array([91, 51, 36, 28, 21]) ==> 51

array([[2, 5, 3, 5, 4, 3],
       [3, 4, 4, 4, 4, 4],
       [0, 6, 1, 6, 7, 4]]) ==> 5

array([ 774,  195,  207, -242, -737,   40]) ==> 195

array([[-13,  25,   5, -11,  -2,  -2],
       [ 37,  -9,  -2, -28, -12,  -6]]) ==> 25

array([ 37,   0,  -8, -41]) ==> 0

array([[933,  74, 391, 513],
       [554, 564, 528, 594]]) ==> 74

array([2, 7, 6, 4]) ==> 7

array([[-25,  13, -36, -20, -15],
       [ 34,  -9, -22, -31,   9]]) ==> 13
---
Input:
[[ 3.06 -4.41 -2.20 -1.01  3.72  1.20]
 [-1.29  0.17  1.17  5.56 -0.63  2.81]
 [-0.73  1.02 -1.90 -5.19  2.96 -2.63]]
Output: 2.96

Input:
[[-3.45  1.92  1.72 -1.92]
 [-2.42  5.27 -5.48  0.71]
 [-2.95  2.03  0.37 -2.78]]
Output: 0.37

Input:
[[-0.07  4.36 -2.28 -0.74 -0.03 -0.34 -0.32]
 [ 0.02 -0.14  0.13  0.07 -0.02  0.04  0.07]
 [ 0.04 -0.18  0.17  0.09  0.00  0.05  0.06]]
Output: 0.05

Input:
[[-5.80  4.02  3.11  4.95 -1.96 -2.02  3.41]
 [-1.38  1.24  0.86  1.16 -0.81 -0.72  0.84]
 [ 0.60  3.32  1.79 -2.34 -0.97  3.77 -2.43]]
Output: 3.77

Input:
[[-0.28 -0.66  1.98 -2.31 -4.78]
 [ 0.38  0.57 -2.06  2.28  4.70]
 [-0.43 -4.77 -2.92 -0.35 -0.35]]
Output: -0.35

Input:
[[-1.92 -0.23  0.34  0.08  0.72 -2.36]
 [-1.56  0.40  0.16  0.41 -0.25 -1.43]
 [-3.65  1.41  0.51 -1.26 -0.16 -4.48]]
Output: -0.16
---
[ 4.12  0.45  1.38  1.12 -0.09 -5.77] ⇒ -0.09
[-0.86 -0.13 -4.41  3.86] ⇒ -4.41
[4.39 1.65 2.78 4.33] ⇒ 2.78
[ 2.34 -5.24  0.99 -2.34  3.35  0.19  3.53] ⇒ 0.19
[-1.49  2.02  3.03 -5.53] ⇒ 3.03
[-2.32  4.12  3.52  4.81] ⇒ 3.52
[-4.99  3.87 -0.94 -0.53 -0.32] ⇒ -0.53
[-0.24  0.44 -0.72 -0.53 -4.77  2.54 -2.51] ⇒ 2.54
[ 1.25 -0.73 -0.35  4.22  3.29  1.39] ⇒ 3.29
---
Q:
1.69,-2.45,2.85,4.16,1.70
-0.90,4.97,-0.02,0.75,0.01
1.41,-1.71,2.40,3.20,1.02
A: 1.41

Q: 4.12,4.18,-1.50,2.24,0.87,-0.03
A: 4.12

Q: 0.74,-3.45,-0.82,-3.75,4.73
A: 0.74

Q:
4.27,3.87,4.37,3.11,2.60,4.59
4.27,3.59,3.47,3.74,5.72,3.99
4.27,3.59,4.17,3.11,3.66,4.59
A: 4.27

Q:
-3.63,5.80,-4.11,4.38
-4.80,-2.92,0.58,-1.21
-2.34,3.65,-2.41,-5.04
A: -2.34

Q: 4.97,1.25,-0.95,1.60,0.87,-3.68
A: 4.97

Q: -5.19,-1.70,2.74,4.41,-0.17,3.78,0.25
A: -5.19

Q: 0.46,-4.85,-3.14,3.92,-3.94
A: 0.46

Q: -5.85,1.08,-0.22,0.12
A: -5.85

Q: -4.24,-1.86,-0.58,-3.66,-1.02,-0.98,-1.38
A: -4.24
---
 0.25   0.88  -1.09   0.36   0.36
 0.33  -2.99   4.37  -1.66  -1.05
 0.11   2.37  -5.14   2.18   0.57
yields -2.99

 3.91   4.64   4.89  -4.48   3.66
 3.50   2.27   0.81   0.91  -2.40
yields 2.27

-2.16   0.87   5.12  -0.12
 3.44   3.59   4.66   1.12
yields 3.59

 2.29   2.06  -1.43  -4.37
 3.16   2.34   0.21  -2.57
 4.29   2.72   0.31   4.80
yields 2.34

-1.98   1.36   1.38   0.67   0.28  -1.20
 1.52   1.33   1.95   1.12  -0.83   4.24
yields 1.33

-1.11  -1.06   2.14  -0.98  -1.73   3.41   2.47
-5.25  -4.70   3.84  -2.07  -1.08   1.14  -1.18
yields -4.70

 0.52  -1.32  -0.56   0.75  -4.51   1.53
 1.51   2.46   0.02  -1.07   3.43  -1.20
 2.48  -0.69  -1.10  -0.37  -4.48   1.70
yields 2.46
